Each named turn below is shown by a few rows before and after it. Which turns, in which order, take the first row of each later pair to the second? The first pair is answered.
mab:
[ 2.62  0.46  3.64 -0.26 -1.77  1.25  0.27  0.17  1.28  0.63  0.72  0.00
  1.41  3.25  1.20 -1.25 -2.02  1.38 -2.44 -0.52 -0.30  0.55  0.54  0.20
 -1.12 -0.20 -0.79  0.77  0.99  0.13] -> [ 1.21  1.01  2.06  1.98 -2.46 -0.34  1.10  0.23  2.19 -0.21  1.00  1.21
  1.12  1.63  2.17  0.10 -1.82  1.55  0.25 -0.87  0.55 -0.63  2.06  0.28
 -2.41 -2.26 -1.05  0.11  1.34  0.53]
[ 1.70 -2.49 -0.02  0.30 -0.79 -0.61  0.71 -0.32 -1.05 -1.21  0.72 -0.81
 -1.88  0.53 -1.19  0.23 -0.99 -0.07  0.89 -0.51 -1.75 -0.24  0.19 -0.51
  0.17 -1.96  0.34  0.07 -0.13  2.28] -> [ 2.42 -2.25  0.99 -0.35 -0.44 -0.11  0.78 -0.24 -1.13 -0.32  0.09 -1.21
 -1.22  1.92 -1.53 -0.57 -1.42  0.25 -0.80 -0.89 -2.10  0.31 -0.28 -0.34
  0.16 -0.15  0.18  0.28 -0.19  1.60]
[ 1.64 -1.17  2.21 -0.09 -0.27 -0.47 -0.38  0.53  1.56 -1.94 -0.14  0.91
  1.79 -1.98 -0.33  1.01 -0.55  0.40  1.05 -0.28  0.29 -2.63  1.31  0.81
 -0.40 -0.48  1.41  0.32 -0.49 -0.31] -> [ 1.97 -1.79  2.63 -1.12 -0.01  0.27 -1.06  0.30  1.00 -2.10  0.16  0.57
  1.35 -1.90 -0.66  0.56 -0.20  0.03  0.49  0.29 -0.09 -2.44  0.66  0.65
  0.42 -0.33  1.84  0.68 -0.72 -0.06]
sepep:
[-2.64 -1.90 -0.20 -1.24  0.65 -1.16  1.01 -0.32 -0.30  0.30  0.05 -1.13
 -3.03 -0.84 -0.93 -0.27 -0.41 -0.18  0.73  0.42 -1.71  0.73  0.04 -0.05
  1.74 -1.70 -1.13  1.06 -0.25 -0.03] -> [-3.73 -0.83 -1.47 -1.52  0.98 -1.53  0.95 -0.59  0.03  0.30  0.00 -0.31
 -1.77 -1.15 -0.47  0.08  0.26 -0.03  0.29  0.70 -1.04  0.61  0.57  0.87
  1.02 -0.61 -2.17  0.20 -0.74 -1.56]
[-0.85 -1.77  0.17 -1.72  1.26  0.64 -0.12 -0.04  0.14 -0.92 -1.02 -3.42
  0.96 -1.90  0.46 -0.06  2.20  1.72 -0.25  2.10  0.22 -1.70 -1.93  1.67
 -1.33  0.25 -0.88 -1.76  0.51 -0.84] -> [ 0.27 -3.05  1.51 -1.28  1.14  0.46  0.29  0.46 -0.33 -0.91 -1.17 -4.22
 -0.74 -1.43 -0.28 -0.62  1.23  1.91  0.05  1.47 -0.41 -1.42 -2.31  0.49
 -0.62 -1.05  0.01 -0.67  1.02  0.84]
[ 0.52 -0.19  0.35  1.92  0.15 -0.23  0.84  1.26  1.69  0.19  0.17  0.57
 -0.32  0.79  1.31  0.25 -1.37 -0.09  0.38 -2.33  0.53  0.13  0.24  0.13
 -0.12  0.22 -0.74 -1.87 -0.19 -1.67] -> [ 0.43 -0.25  0.48  1.39 -0.28  1.24 -0.43  0.76  1.46 -0.17  0.73  0.67
  0.10 -0.07  1.67  0.53 -0.62 -0.80  0.82 -1.77  0.40 -0.37 -0.41  0.64
  0.53  0.79 -0.03 -2.36 -0.21 -1.83]
[ 2.10 -0.06  3.65  1.31 -1.97 -0.67 -1.33 -0.47 -2.44  0.89  1.08  1.31
  0.59 -1.36  0.57  0.28  0.45 -0.80  1.14 -0.11  0.33 -1.05 -2.98  0.40
 -1.09 -0.23  3.01 -0.43  1.59  0.15] -> [ 1.60  0.37  2.97  2.51 -0.80 -4.06  1.51  0.33 -1.50  1.54 -0.44  1.27
  0.44  0.07 -0.19 -0.05 -0.99  0.95 -0.02 -1.21  0.90 -0.10 -1.54 -0.25
 -2.78 -1.01  1.31  0.64  1.44  0.04]
Kad:
[ 1.03  2.91  0.29 -0.55  1.49  1.77  1.40  0.87  0.63  1.34  0.84  0.66
  2.72  0.34  1.12 -3.02  1.77  1.37 -0.70  0.67 -1.07  1.52 -1.50  3.51
  0.51  2.88  0.34 -0.64  0.35 -3.12] -> [ 2.76  1.76  2.22  0.16  1.33  1.35  2.23  1.67  0.29  2.08  0.01 -0.64
  1.19  1.54  0.13 -3.85  0.04  1.68 -1.01 -0.51 -1.72  2.31 -2.02  2.18
  1.34  1.87  1.26  0.74  1.05 -1.47]
[-0.38  0.75  0.98 -1.66 -0.29  0.89 -2.35  0.04 -0.51 -0.07  0.77  0.05
 -1.02 -0.16  0.25 -0.90  0.34 -1.39  0.89 -0.66 -1.49 -0.71 -0.29 -0.62
  1.84 -0.21 -0.02  0.37  0.33  0.35] -> [-0.98  1.13  0.25 -2.02  0.10  0.78 -2.44 -0.16 -0.37 -0.29  0.83  0.23
 -0.53 -0.37  0.52 -0.92  0.98 -1.25  0.46 -0.17 -1.23 -0.74 -0.04 -0.17
  1.69  0.44 -0.62 -0.07 -0.10 -0.25]
[ 0.64  0.49  1.07  0.71 -0.86 -0.69  0.98  0.93  0.80  1.17 -0.96 -0.44
  0.60  1.20 -0.44 -0.03 -1.43  0.15  0.19 -1.22  0.39  0.59 -0.01  0.92
 -0.51  0.56 -0.92  1.05 -0.47  0.07] -> [ 0.67  0.50  1.16  1.43 -1.55 -0.09  0.56  0.88  0.80  0.72 -0.56 -0.19
  0.59  0.35  0.18  0.64 -1.39 -0.19  1.72 -1.24  0.33 -0.10  0.02  0.97
 -0.27  0.02 -0.10  0.56 -0.07  0.49]
Vavig:
[ 0.11  1.00 -0.36  0.74 -0.51  0.69 -0.24  0.31  0.25  0.18  0.61 -0.07
 -0.07 -0.27  1.37  1.42  0.21 -0.67  0.91  0.56  0.42 -0.22  0.87 -0.05
 -0.07 -0.25  0.50 -1.36  0.41  0.61] -> [ 1.06  0.75  0.65  0.28 -0.43  1.34 -0.61  0.50  0.10  0.89  0.12 -0.59
  0.18  0.54  0.99  0.70 -0.16 -0.56 -0.12  0.18 -0.01  0.25  0.21 -0.10
  0.33  0.86  0.92 -1.03  0.58  0.62]
[ 0.33  1.04  1.44  1.37 -0.83  0.30 -0.20  0.48 -0.05  1.33  0.25 -0.29
  0.05  0.08  0.46 -0.97 -2.02  0.52  1.49 -1.17  0.19  0.11  0.16  0.01
 -0.29 -0.34  0.71 -1.76  1.58  1.09] -> [ 0.06  1.21  1.17  1.45 -0.43 -0.34  0.37  0.64  0.10  1.45  0.15 -0.17
  0.06  0.45  0.39 -1.02 -2.14  0.86  1.04 -1.34  0.37  0.44  0.36  0.09
 -0.75 -0.28  0.16 -1.69  1.47  0.89]
[ 0.31 -0.46  0.82 -0.78 -0.76  1.62 -1.29 -0.39 -0.34 -1.15  1.42 -0.34
 -1.55 -1.00  1.04  0.26  0.80 -1.09  1.95  0.62 -0.43 -0.68 -0.35  0.44
  1.03 -1.50  1.14 -0.11  0.04  1.36] -> [ 1.75 -0.33  2.43 -1.40 -0.06  1.31 -0.24  0.30 -0.37  0.59 -0.13 -1.33
 -0.91  1.52 -0.09 -1.23 -0.74  0.04 -1.17 -0.57 -0.78  0.94 -0.93  0.21
  0.96  0.55  0.64  0.92  0.09  0.96]
[ 0.06 -1.31 -0.46 -1.65 -0.38  0.67 -1.83 -0.49 -1.80 -0.64  0.52 -0.39
 -1.64 -0.40 -0.97 -0.82  0.26 -0.16 -0.79  1.76 -0.54  0.05 -0.51 -0.99
  0.54 -1.22  1.23  0.01  0.26  1.19] -> [ 0.35 -1.02 -0.20 -1.81  0.22 -0.15 -0.66 -0.13 -1.50  0.33 -0.36 -0.84
 -1.21  1.00 -1.56 -1.61 -0.58  0.73 -2.56  1.13 -0.53  1.10 -0.33 -1.14
  0.09 -0.42  0.42  0.53 -0.02  0.74]

(two turns a pair)
[-1.50  1.60  0.33  2.80 -1.27 -2.72  2.86 -1.55  2.59 -0.48 -1.07  0.46
  0.76 -4.24  0.48  3.05  0.07  1.20  3.23 -0.07  0.52  0.26  2.70 -0.62
 -3.61 -0.75  0.55  0.51  0.87 -2.52] -> [ 1.17 -0.01  3.66  3.18 -2.02 -1.95  2.85 -0.87  1.72  0.47 -1.74 -1.33
 -1.04 -3.10 -0.69  2.00 -1.66  1.21  3.21 -1.39 -0.68  0.83  1.56 -2.35
 -2.24 -1.65  2.41  2.22  1.83 -0.14]
Vavig sepep
[-2.15  0.35 -0.42  1.51  0.33 -0.33  1.79 -0.42  1.87 -0.49 -0.12  1.16
  0.44 -1.97  2.51  0.43  0.62 -0.61  1.79  0.74  0.11 -1.87  0.80 -0.90
 -1.50 -4.47 -1.35 -0.09  0.10 -0.03] -> [-1.25 -1.10  0.12 -0.80  2.01 -1.14  2.34 -0.06  0.63 -0.33 -0.50 -0.31
 -1.38 -0.01  0.84 -1.34  0.31 -0.14 -1.26  1.67 -0.71 -0.32  0.02 -2.22
 -0.48 -4.49 -2.06  1.60 -0.73  0.98]
mab sepep
[-0.97 -0.24 -1.11  0.41  1.79  0.62 -0.04 -0.60 -1.01  0.19 -0.37  0.22
 -1.14  0.67 -0.72 -0.60  0.86  0.52  0.71  1.50 -0.10 -0.11  0.30 -0.07
 -0.12 -0.71 -1.65 -0.24 -0.20  0.01] -> [-0.97  0.06 -1.08  0.37  1.71  0.64 -0.07 -0.61 -0.95  0.20 -0.39  0.43
 -0.65  0.78 -0.62 -0.66  1.00  0.56  0.50  1.48 -0.07 -0.16  0.21  0.15
 -0.22 -0.19 -1.85 -0.41 -0.31 -0.40]
Kad sepep
[-1.36 -0.39 -0.24  1.90  1.61 -3.82  2.23  0.26  0.21 -0.03  0.24  0.28
 -3.22  0.70 -0.51 -0.45  0.06  1.47 -0.04  0.03 -0.24  0.76  1.65 -1.96
 -1.15 -3.30 -1.14  0.72 -0.07  1.42] -> [-2.84  0.20 -2.03  0.03  1.26 -0.77 -1.09 -1.40 -0.42 -1.67  2.53  1.50
 -2.00 -2.09  1.07  0.86  2.99 -0.53  1.12  2.59 -0.10 -1.00  0.99 -0.02
 -0.26 -2.12 -0.72 -1.49 -0.90 -0.04]
Vavig Kad
[ 3.68  0.41  1.81 -0.11 -0.30  3.37 -1.13 -1.15 -1.26  0.08  0.84  0.50
 -0.28  1.24 -0.82  1.98 -1.56  0.78 -0.51 -2.11 -0.22  0.24 -0.34 -0.88
  0.78  1.16 -0.59  0.18 -0.33 -1.33] -> [ 1.41  0.76 -1.20  1.67  0.44 -0.21  1.02 -1.00 -0.28 -1.31  0.95  1.62
 -1.19 -0.02 -0.43  3.09 -1.27  1.61  1.11 -1.81  1.11 -0.47  2.04 -1.41
 -0.92 -1.92 -2.45  0.09 -0.68 -1.12]
Vavig mab
[-0.29  0.98  0.80  1.33  0.82  0.52 -0.13  1.74  0.21 -1.00  0.84 -0.24
 -0.23 -0.03 -0.80 -1.15 -0.30  1.79  1.44 -1.63 -0.68 -1.43 -0.87  1.02
 -0.49 -2.83 -1.00 -1.67  0.82  1.23] -> [ 0.41  0.39  1.44  0.24  1.44  0.75 -0.17  1.81 -0.42 -0.65  0.61 -0.94
 -0.56  1.10 -1.45 -2.13 -0.43  1.80 -0.27 -1.40 -1.07 -0.63 -1.44  0.58
  0.11 -2.18 -1.01 -0.96  0.52  1.42]
mab Vavig
[ 0.55 -0.23  0.74 -0.59 -1.22  1.47 -1.14 -0.12  0.97 -0.80  0.14 -0.31
 -0.42 -0.45  0.26  0.88 -0.03 -0.58  1.48  0.09  0.25 -0.19  0.39  0.39
  0.30 -0.09  0.72 -0.49  0.53  1.07] -> [ 0.39  0.46  0.20 -1.82 -0.24  1.31 -0.99 -0.21  1.01 -0.31 -0.19 -0.42
  0.74  0.44  0.02  0.27  0.26 -0.13 -0.70  0.31  0.34  0.28  0.18  1.08
  0.10  1.66 -0.40 -0.57 -0.19 -0.23]
Kad Vavig
[ 1.98  0.43  1.19 -1.04  1.56  3.50 -0.93  0.97 -0.52  1.80 -0.94 -1.95
  4.29  0.83  0.20 -1.37  0.95  1.05 -2.87  1.22 -0.60  0.90 -1.48  1.92
  1.09  5.17  0.22  0.92 -1.67 -2.36] -> [ 2.61  0.15  1.99  1.31  1.70  0.44  1.98  2.17  0.31  2.84 -2.58 -2.47
  3.34  2.29 -0.72 -1.84 -1.56  2.68 -2.97 -0.90 -0.45  1.83 -0.29  0.43
 -0.16  3.42 -0.13  2.33 -0.92 -1.01]
Kad sepep
[-2.05  1.05 -1.49  1.24  0.04 -0.34 -0.17 -0.18 -0.62  0.42 -0.58  2.25
  1.19 -0.38 -0.61  2.03  2.23  0.04  0.77  1.39  0.80 -1.58 -1.09  1.87
 -0.11  2.96 -1.18 -1.14 -0.58 -2.44] -> [-1.26 -0.21 -1.01 -0.72  1.76 -1.39  0.67  0.20 -1.58  0.78 -1.21  0.94
 -0.37  1.52 -2.40  0.18  1.69  0.54 -2.25  1.89  0.17  0.12 -1.69  0.62
  0.59  2.93 -1.90  0.57 -1.31 -1.73]
mab Kad
[ 0.65 -1.29  1.01  0.11  0.43 -0.10 -0.91  0.16 -0.90 -0.73  1.22 -0.24
 -1.48 -1.46 -0.18 -1.00  0.59 -1.10  1.53  0.73  0.91  0.80 -1.09 -1.41
 -0.14 -1.49  1.04  0.87 -0.56  2.01] -> [ 0.74 -0.90  1.30  0.74 -0.33  0.71 -1.19 -0.05 -0.56 -0.61  1.25  0.00
 -0.66 -1.86  0.42 -0.60  0.60 -1.15  2.29  0.41  0.94  0.32 -1.21 -0.80
 -0.17 -1.06  1.59  0.08 -0.19  1.79]
Vavig Kad
[-0.49  0.66 -1.47 -1.45  1.15 -1.56  0.61 -0.77 -0.61 -1.32  0.07 -0.70
 -0.22 -0.13  0.64  0.56  1.04  0.07 -1.06  1.53 -0.36  0.04 -0.17  0.47
 -0.29 -0.02 -0.03  0.09 -1.75  0.17] -> [ 0.52  0.66 -0.02 -0.46  1.03 -2.21  1.70 -0.13 -0.35 -0.32 -1.01 -1.31
 -0.38  1.16  0.14 -0.04 -0.36  0.98 -1.53  0.17 -0.58  0.62 -0.21 -0.18
 -0.52  0.10  0.09  0.82 -1.39  0.85]
Kad mab
[ 2.12 -1.78  2.37 -0.31 -1.16  2.58 -2.63 -0.59 -0.95  0.19  1.45  0.55
 -1.16 -0.68 -0.38  0.03 -0.36 -0.72  1.53 -0.02 -0.87 -0.80 -1.61 -0.63
  2.47  0.10  2.21  0.10  1.05  2.27] -> [ 0.23  1.43  0.06 -0.71  1.23 -0.43 -0.22 -0.31  0.68  1.89 -0.53  1.41
  2.55  1.65 -0.46 -0.58 -0.51  1.53 -2.89 -0.51  0.53  0.85 -0.13  1.37
 -0.64  4.01 -1.86 -0.62 -0.56 -2.09]
Vavig sepep
[ 0.60  1.01  1.36 -0.93 -0.25  1.35 -1.72  0.37 -0.99  2.18 -0.62 -0.10
  1.40  0.82  0.10  0.65  0.23 -0.03 -0.43  0.83 -0.94 -0.65  0.30  0.79
  0.61  1.95 -0.32 -0.30 -0.81 -1.87] -> [ 0.99  0.81  1.85  1.49 -0.80 -0.44  0.07  1.27 -0.12  2.72 -1.52  0.03
  0.78  1.08 -0.02  0.93 -1.41  0.86  0.74 -0.86 -0.53 -0.46  1.29 -0.13
 -0.34  0.28 -0.14  0.39  0.16 -0.75]
sepep mab
[ 1.85  0.76  2.26  2.37  0.06 -0.71  2.43  1.60  1.12  1.61 -1.70 -0.33
  0.26  2.33 -0.26 -0.40 -2.16  1.21 -0.08 -3.20  0.51  0.80  1.01 -1.19
  0.52 -0.34  0.51  0.71  1.52 -0.03] -> [-1.46  1.68 -1.66  2.65  0.41 -1.76  1.99  0.72  1.76 -0.44 -0.27  1.69
  0.82 -0.40  1.20  1.31 -0.07  0.68  2.02 -1.60  1.92 -0.74  2.83 -0.09
 -0.66 -1.76 -0.94 -0.87  0.64 -1.43]
Vavig Kad
[ 0.37 -0.04  0.60 -1.72  1.01  0.74 -1.17  0.00 -1.09 -0.15  0.11  0.02
 -0.51  0.82 -0.21 -0.57  0.18 -0.04 -1.71  0.78 -1.02  0.84 -0.76  0.18
  0.77  0.99  0.02  0.24 -0.42  0.33] -> [-0.32  0.45 -0.15 -1.53  1.46 -0.18 -0.56 -0.03 -0.63 -0.09 -0.25  0.23
 -0.01  1.00 -0.10 -0.46  0.21  0.43 -2.17  0.65 -0.68  0.95 -0.30  0.62
  0.07  1.33 -0.79  0.05 -0.75 -0.32]
sepep sepep
[-1.02  0.36 -1.63  0.08  0.11 -1.24  1.37  0.03  0.34  0.12 -0.21  0.80
  0.87  0.41  0.95  1.16  0.64  1.15  0.23 -0.20  0.92 -0.46  0.09 -0.16
 -1.56  0.42 -0.79  0.70 -0.29 -0.64] -> [-0.20 -0.93 -0.88 -2.24  0.72  0.40 -0.12 -0.46 -0.98 -0.35  0.59 -0.05
 -0.46  0.51  0.20  0.16  1.31  0.17 -0.79  1.23 -0.06 -0.30 -1.17 -0.68
  0.20  0.48  0.02  1.34 -0.78  0.14]
mab mab
[-1.12 -0.99 -0.66  0.54  0.50 -0.34 -0.13  0.13  1.14 -0.86 -1.30  0.36
 -1.16 -1.27  1.74  0.17 -0.47 -0.30 -0.25  0.38  1.06 -0.63 -1.15 -0.60
 -1.39 -0.54 -0.82 -0.75 -0.40  0.61] -> [-0.76 -1.20 -0.08 -0.01  0.37  0.75 -0.90 -0.04  0.71 -0.98 -0.96  0.27
 -1.27 -1.51  1.72 -0.02 -0.20 -0.73 -0.15  0.72  0.83 -0.81 -1.68 -0.49
 -0.70 -0.24 -0.28 -0.96 -0.41  0.91]
Kad Vavig
[-0.71 -0.46  0.19  0.17  0.08  0.33 -0.60 -0.35  0.03 -0.39  0.30  0.70
 -0.59 -0.95 -0.01 -0.14  0.41 -0.32  0.48  0.49 -0.09 -0.16 -0.13 -0.36
  0.57 -0.37 -0.04  0.12 -0.47  0.63] -> [-0.45 -0.62  0.60 -0.10  0.42 -0.03 -0.15 -0.13 -0.09 -0.11 -0.11  0.29
 -0.91 -0.17 -0.46 -0.65 -0.06  0.06 -0.46  0.25 -0.23  0.51 -0.23 -0.68
  0.54 -0.18 -0.42  0.60 -0.58  0.62]
sepep mab
